In the data rows, the value 128 means zero.
Some points, each followed by its number:
tensor([196, 152, 165, 149, 184, 196, 215, 186, 154]) 0
tensor([204, 151, 175, 139, 156, 197, 161, 180, 148]) 1
tensor([125, 164, 176, 143, 179, 142, 245, 150, 163]) 2
tensor([079, 142, 099, 112, 096, 099, 071, 070, 126]) 3
tensor([075, 109, 115, 120, 132, 071, 119, 087, 117]) 4
tensor([084, 125, 111, 119, 138, 076, 137, 093, 127]) 5
tensor([080, 084, 078, 114, 077, 063, 022, 065, 078]) 6
tensor([188, 104, 129, 134, 147, 177, 110, 179, 109]) 7
tensor([083, 109, 087, 167, 044, 119, 077, 127, 113]) 8
tensor([169, 104, 118, 132, 132, 154, 087, 158, 106]) 9
tensor([078, 155, 104, 120, 094, 106, 084, 085, 130]) 10
tensor([070, 069, 080, 104, 086, 051, 033, 071, 084]) 11
tensor([141, 156, 171, 143, 147, 161, 189, 144, 160]) 12
tensor([196, 133, 157, 146, 160, 208, 156, 201, 131]) 13
tensor([097, 074, 135, 142, 101, 055, 111, 150, 094]) 14
New points follow, each followed by the numbers of its three nearest points above, smallest number first.
tensor([172, 098, 111, 133, 132, 153, 065, 144, 099]) --> 7 8 9
tensor([094, 158, 119, 116, 105, 127, 106, 104, 142]) --> 3 5 10
tensor([099, 156, 124, 125, 109, 115, 110, 104, 143]) --> 3 5 10
tensor([117, 158, 162, 143, 173, 129, 253, 149, 172]) --> 0 2 12
tensor([138, 162, 188, 145, 179, 144, 254, 156, 176]) --> 0 2 12
tensor([133, 117, 135, 129, 125, 138, 125, 139, 116]) --> 5 7 9
tensor([152, 096, 099, 120, 121, 129, 058, 129, 094]) --> 3 7 9
tensor([137, 157, 163, 142, 136, 144, 193, 142, 155]) --> 1 2 12
tensor([096, 141, 131, 121, 125, 102, 151, 112, 138]) --> 4 5 10
tensor([105, 151, 117, 120, 107, 123, 105, 108, 141]) --> 3 5 10
tensor([091, 118, 091, 111, 107, 067, 070, 077, 105]) --> 3 4 10
tensor([142, 158, 165, 138, 147, 162, 203, 155, 163]) --> 0 2 12
tensor([101, 149, 131, 127, 125, 110, 155, 120, 151]) --> 4 5 12
tensor([086, 168, 130, 111, 103, 119, 116, 094, 144]) --> 3 5 10
tensor([103, 156, 123, 125, 118, 111, 144, 120, 147]) --> 4 5 10
tensor([102, 150, 121, 121, 107, 120, 112, 108, 143]) --> 3 5 10
tensor([118, 167, 172, 141, 172, 124, 245, 141, 163]) --> 0 2 12
tensor([065, 100, 094, 117, 125, 056, 088, 072, 107]) --> 3 4 5
tensor([144, 093, 096, 123, 126, 124, 071, 140, 093]) --> 7 9 14
